Each row is where one point has got to under a steady rotation. How many steps took it there?
The counts run from 0 to 1285.
[124 142 131 108 128 137 122 130  99 120 138  91 149 116 122  88 103 136
 119 164 117 125  51 155 152 163 138 123 125  82  86 174 119 105 126 149
 130 178 144 157 133 112 157  79 130 122 136  94 161 107 154 138 102 108
 110  88  88 114 135 119  96 151 154 145 103 110 102  65 144 135 168 158
 134] => 274
[109 144 160 104 138 142  86 112 113 133 163  86 174 160  99  97 110 121
 114 174 116 116  93 155 118 152 161  94 114  66 112 164 140 112 113 130
 132 140 118 108  99 104 130  81 151 156 104 101 131 111 157 158 104 150
 165 111 143 160 125 101 136 175 142 125 114 135  74  96 156 107 139  87
 149] => 55
[148 119 137 104 163 150 139 156 113 140 128  43 151  92 184 124 140 135
 132 148 127 100 120 162 101 159 144 119 108  69  81 155 143 108 134 162
 135 144 158 135  72 121 151 142 142 111 118  93 122 112 139 156 149 134
  93  99  88 137 164 107 132 172  93 184  90 128 141  91 106 119 128 127
 119] => 166
[162 129 106 107 131 124  75 147 188 148 124 102 175 140 171 116 121  73
 167 148 165 132 134 102  91 164 157 124 133 104 111 102 161  85 138 169
 154 139 133 115  82 111 141 135 148 131 127  81 145 102 126 181 163  84
 124  94 131 147  95 133 131 113 106 168 103 140 132  80 153 159 140 117
 150] => 1267
[134 145 135 115 132 142 103 145 148 171 154 138 153 134 131  64 162 109
 148 145 132 146  52 132  78 131 152 102 100 120 110 109 148 142 143 153
 123 124 140 133  90  87 150 130 144 141 124  95 126  84 155 184 122 133
 127  67 102 102 110 141 127 137 126 186 125 116 117  72 101 148 128 101
 135] => 256
[133 147 155 118 155 133 109 153 147 124 130 113 149 154  81  80 150 109
 127 179 110 137  91 177  90 137 178 107  89  88 115 139 144 141 100 151
 125 135 137 125  83 106 129  88 158 138 112  83 144 136 129 175  97 111
 115  77 126 136 113 144 101 161 125 138 117 127 110  76 113 107 136 100
 146] => 515
[155 118 126 143 132 145  81 157 170 106 133 114 142 157 165 132 109  92
 162 151 157 140 119 149 115 178 119 123 130  76  81 113 186 103 117 161
 130 152 128 108  85  97  99 114 111 110 115  94 106 170 123 133 124  92
 128  68 140 133 139  95 134 139  96 146 119 115 100  73 158 146 105 122
 123] => 1259
[141 110 142 119 139 131 126 133 158 134 144  89 152  78 174 114 131 133
 162 142 132  98  92 160 128 148 127 128 114  99  53 127 158 108 129 182
 144 177 151 124  74 106 103 139 110 111 129  90 124 136 137 134 125 116
  72  75  69  95 133 105 128 124 125 167 128 127 129  78 128 145 132 120
 126] => 764
[126 135 146 124 110 136 109 168 137 112  87  76 131 162 142 120 108 103
 123 135 158 162  68 146 139 169 113  98 129  98 120 124 144 144 140 144
 137 135 122 129 106 118 134  56 151 121  83  52 114 150 142 150 156  72
 128  82 128 156 104 117 140 130 121 156 100 140 126  49 126 125 155 152
 145] => 368
[120 157 137 125 154 136  91  86 103 153 148  99 181 117 115  84 112 127
 118 166 106 119  96 170  90 148 164 100 107  89 112 126 116  99 103 150
 120 163  98  81  86  89 103 103 149 166 132 126 137 111 144 145  83 156
 132 114 139 137 103  97 124 148 149 121  96 114  68  73 143 116 117  93
 117] => 60
[126 130 134 107 117 133  97 136 121 111 171  99 143 161 119 104 128 103
 108 156 168 104  72 142 120 193 155 119 149  82 144 179 140  83 131 125
 122 113 135 149 114 104 158  79 153 118 107 107 124 125 143 169 124 102
 116  91 112 147 138 134 124 154 112 158 108 114 104  57 137 150 161 145
 152] => 1062
[122 156 160 125 170 149 104 153 128 115 159  96 165 143 156 107  91 106
  93 129 126 128 126 167 113 135 154  85  99  81  99 172 168 118 143 176
 123 182 124  98  66 132 108 116 157 101 125  82  83 142 161 124 144 125
 158 111 155 163 122 104 110 141 114 158 128 115 127 106 151 111 124  90
 130] => 293
[144 143 161 136 141 130 100 126 107 135 165 124 167 157 108  67 148 108
 129 163 171 123 118 138  94 194 181  86 117  87 142 161 144 112 101 138
 130 161 120 128  96 120 143 123 166 106 120  71 120  98 158 182 118 121
 146 107 125 145 134 120  91 174 115 147 117 123  88  88 138 127 154 110
 151] => 1205
[117 151 101 101 118 143  95 158 117 146 128  71 150 129 186 133  86 110
  91 137 141 127 111 119 105 124 116 133 133  76 113 149 148  91 186 151
 140 119 137 115  90 125 127 112 135 131 126  99  87 122 143 150 184  99
 129  83 129 162 108 100 149 127  82 165  90 116 125  80 135 138 124 131
 131] => 811
[124 137 131 122 160 156 102 116 108 154 140  61 176  97 179 118 119 149
 109 132 118 116  73 170 128 145 111 110 103 104  77 142 143 128 136 144
 117 171 103  79  93  86 103 117 130 138 130 111 119 131 155 125 144 153
 138 102 104 132 133  84 149 155 148 164 111  88  86  96 126 103 136 102
 106] => 1219
[148 169 116 119 158 135 103 143 135 136 118 109 156  79 157  91 105 133
 110 167  93 110  98 160 102 120 180 124 124  87  70 129 132  94 158 147
 110 160  95 121  73  86 116 122 136 141 147 120 139 144 146 139 145 102
 104  98 148 150  98 131 107 145 134 154 116 122  86  57  97 122 138 114
  82] => 525
[127 180 146 104 136  96  97  93 127 154 183  94 134 115  98 114  93 138
 106 172 118 115  95 138 113 124 155 104  97  87  98 165 115  83  86 150
 119 141 147 113  76 103 115 104 156 142 127 105 156  76 125 195 119 114
 117 113 111 151  74 108 128 119 116 158 134 118  98 112 124 135 125 100
 170] => 549
[109 152 133 111 126 121 120 131  94 146 154 106 153 134 112  59 131 119
 118 155 124 143  62 142 100 150 141 101  82 120 137 128 122 134 111 156
 154 136 159 147 107 109 145  94 168 137 137  57 158  85 125 167 108  72
 135  89  79 142 100 135 110 120 151 168 111 123 109  86 120 123 131 153
 170] => 135
[100 115 126  74 107 140 107 140  81 156 135  70 179 121 159  99 140  94
 105 151 125 103 109 146  86 148 121 105 117  87 135 173 121  97 149 149
 128 108 176 121  88 127 148 102 132 144 124  76  88 106 143 163 133 139
 105  91  71 118 122  99 133 139  97 160  90 147 144  81 125 131 128 123
 149] => 953
[145 146 105 111 140 121 103 100 112 179 106  44 156  95 169 133  85 131
 128 178 130 130 147 124 117 151 161 112 126  86  81 131 103  81 100 158
 163 126 133 127  98 116 131 130 131 146 135 105 149  80 119 163 164 116
 103 112 115 155 101 104 140 135  90 143  94 123 118  79 127 137 136 113
 139] => 312
[126 163 139 134 143 131  69 125 121 137 148  98 182 158 139  88 109  97
 104 113 161 144  94 130  74 159 160  86 116 100 140 135 104 110 148 138
 133 160  91  96 100 110 135 117 188 126 109 118  81 119 170 143 148 103
 162 124 157 178 110 126 136 148 113 159 113 106  88  53 130 136 145 102
 124] => 1071
[112 133 109 123 149 147 116 157 158 154 169  65 148  86 200 121 111 106
 131 131 122 133  60 148 124 147 100 116  91  97  88  89 147  96 173 135
 146 115 111 124  91  95 117 135 134 122 137 123 138 130 138 119 172  86
 137  91 115 166  74 120 155 119 135 184 109 119  96  85 130 153 121 122
 119] => 115
[126 147 158 117  96 102  96 107 108 136  70 101 157 143 125  97 113 103
 136 141 153 140  98 145  95 152 154 107 128 107 134 114 137 119 122 150
 123 183 120  87  95 125 101  79 151 129 116  43  87 129 139 178 140  82
 104 115 108 122  98 101 116 113 133 128 114 167 128  42 131 118 140 135
 126] => 732
[134 114 135 127 135 143 103 139 155 119 126  98 130 114 186 142  91 113
 152 158 130  90 148 154 131 182 135 107 137  78  88 110 174  81 123 148
 135 144 116  97  96 100  74 110 126 110 126  97 109 184 124 108 154  76
 115  99 142 179  90  79 140 149 110 123 117 138  99  55 150 138 120 135
 133] => 1254
[136 160  96  93 162 148  94 151 142 119 140 110 180  82 160  99 124  94
 132 155  80 103 151 140  58 136 185 127 124  70 104 154 138  75 155 166
 159 120 140 130  67 111 150 134 139 134 130 111 145 117 129 143 107 119
  88  93 126 145  93 122 122 135 109 148 104 127 121  69 130 142 111  98
 131] => 664
[145 109 140 115 116 124 109 114 161 111 126  74 148 161 154 130  87 128
 140 156 145 141  59 134 141 146 113 123 140  92  73 117 183 132 112 170
 146 185 147 114 106 116 117  95 125 125 113  72 132 127 150 157 131 121
 134  83 102 125 147 102 160 149 136 150 120 124 118  87 163 118 139 129
 155] => 1000
[141 159 147 127 157 148 108 176 147 119 128 106 148 144 160  99 108 104
 101 142 117 114  81 173 122 114 149 100 102  72  77 145 174 131 167 151
 118 159 116 119  69 115 123 108 146 112 108  91  95 178 163 143 158 100
 121  65 162 162 121 120 137 161 116 160 133 118 127  79 125 120 130  91
 121] => 523
[160 158 114  92 151 130  87 126 114 127 127 125 171 108 152  94 107 116
 108 154 109  77 129 152  81 142 169 129 151  75 100 179 129  89 130 160
 114 174 130 100  82 102 113 118 137 123 154  94 118 150 153 160 114 130
 102  89 130 117 117 121 108 141 132 133 103 117 116  75 149 116 152 117
  95] => 296
[113 130 148 110 107 115  97 156 145 135 114  73 123 148 155 128  96  81
 139 142 156 141 106 155 127 156 108 101  84  93 136 127 132 115 125 149
 143 131 132 101  82 140 119  94 141 126  79  61 105 137 135 153 165  65
 129  92 143 163  68  97 133 109  99 157 114 155 151  81 139 134 117 122
 152] => 230
[131 111 150 100 118 150 130 166 145 127 179 103 168 138 169  76 134 103
 156 148 127  60  86 169 141 189 127 109 119  98 116 123 156 102 148 144
 109 143 143 114  98 103 116 109 119 116 112  95 104 172 153 129 150 115
 122  86 121 143 106  99 115 171 145 135 123 165 106  61 153 132 167 129
 122] => 614
[124 121 174 123 134 131 135 114 131 145  90  48 148 106 160 134  92 123
 132 134 113 114  90 160 127 143 136 114 123  92  86 117 118 118 135 156
 138 163 105 103  92 112 124  81 150 134  90  63 123 148 140 144 146  84
  96 129 105 151  74 105 154 115 150 139 101 178 139  57 114 106 145 134
 141] => 869
[137 133 147 135 135 119 124 120 114 131 104  77 149 119 150 116 129 107
 122 119 159 146  89 138 113 166 136 119 128 112 124 139 130 115 149 159
 157 159 134 141 115 116 152 106 169 107 122  53 124 115 131 152 138  50
  89 128  77 138 103 150 122 103 126 188 103 135 141  49 101 142 138 161
 141] => 133
[127 130 146 155 128 127 103 121 104 147  77  85 139 138 118 116 118 115
 134 162 182 176 103 150 118 186 137  81 100 112 137  86 122 147  94 140
 157 124  99 110 117 123 109  99 147 119 117  80 106 102 128 159 153  72
 155 106 126 167 107 100 122 124 108 152  90 142  95  60 111 130 122 144
 155] => 599
[114 173 108  96 103 103 104 130 120 148 150 121 140  98 156  93  95  98
 125 150 144 103 100 118 115 157 153 123 132  93 124 144 111  62 165 155
 130 154 151 148  97 118 153 128 146 118 145  81 110  89 148 176 154  84
  90 118  93 145  78 120  88 103  97 167 133 138 129  52 131 170 154 144
 146] => 1049
[137 132  96 133 155 143 112 161 147 130 121  69 143  98 197 141 117 107
 134 137 136 149 125 128  98 145 144 134 134  91  77 118 142  88 161 152
 159 113 125 134  86  95 140 132 140 128 132 111 139 123 118 118 149  65
  93 101 123 169 104 128 140 125  97 185  91 111 109  55 103 149 110 135
 126] => 1036
[147 143 113  93 114 106 107 122 143 156 130  90 169 109 168  89  98 125
 162 178 117 102  83 137 128 173 137 135 153 100  71 127 141 104 117 170
 147 185 149 124 104 106 121 111 114 131 152  86 186  97 147 157 115 122
 112 105  81 105 117 119 126 132 167 137 113 127 101  71 165 117 150 147
 136] => 998
[105 108 131 133 136 162 115 135 113 151 147  73 186 102 194  97 112 137
 153 126 149 121  82 150 130 189 118  99 110 102  90 101 152 144 142 152
 169 190 125  99 112 119 107 155 117 114 142  96  98 112 155 104 140 107
 157 109  87 147 138  87 116 152 146 151  88 112  97  68 147 132 136 138
 109] => 851
[153 116 123  83 109 130  83 146 158 128 115  55 153 148 166 140 106 106
 125 158 135 115 107 146 114 152 111 139 142  85  98 150 161 104 102 165
 144 124 168 107  71 124 116  79 116 138 107  63 123 146 125 172 133 131
 116  76  93 120 138 108 159 145 113 159  94 136 143  89 157 108 138 123
 141] => 79
[101 146 161 118 134 111 122 100 108 129 149  85 142  87 116  98 101 151
 132 169 115  98  73 172 142 142 134 107 102  84  83 180 111  92 107 159
 115 170 127 138 102 109 133 116 135 142 130  89 140  99 143 150  89 131
  87 104  86 102 117 101 101 137 118 141 135 106 108  61 134 160 138 111
 130] => 412
[108 116  95  87  95 124 115 129 120 140 168 117 172  88 166  67 136 107
 151 146 119 112  63 124 107 152 132 132 130 108 100 117 141  95 158 168
 147 149 148 144 114  94 143 135 121 135 143 103 130 109 130 127 102  98
  87  96  62 109  92 103 124 116 139 144 124 136 101  36 132 166 126 147
 139] => 124
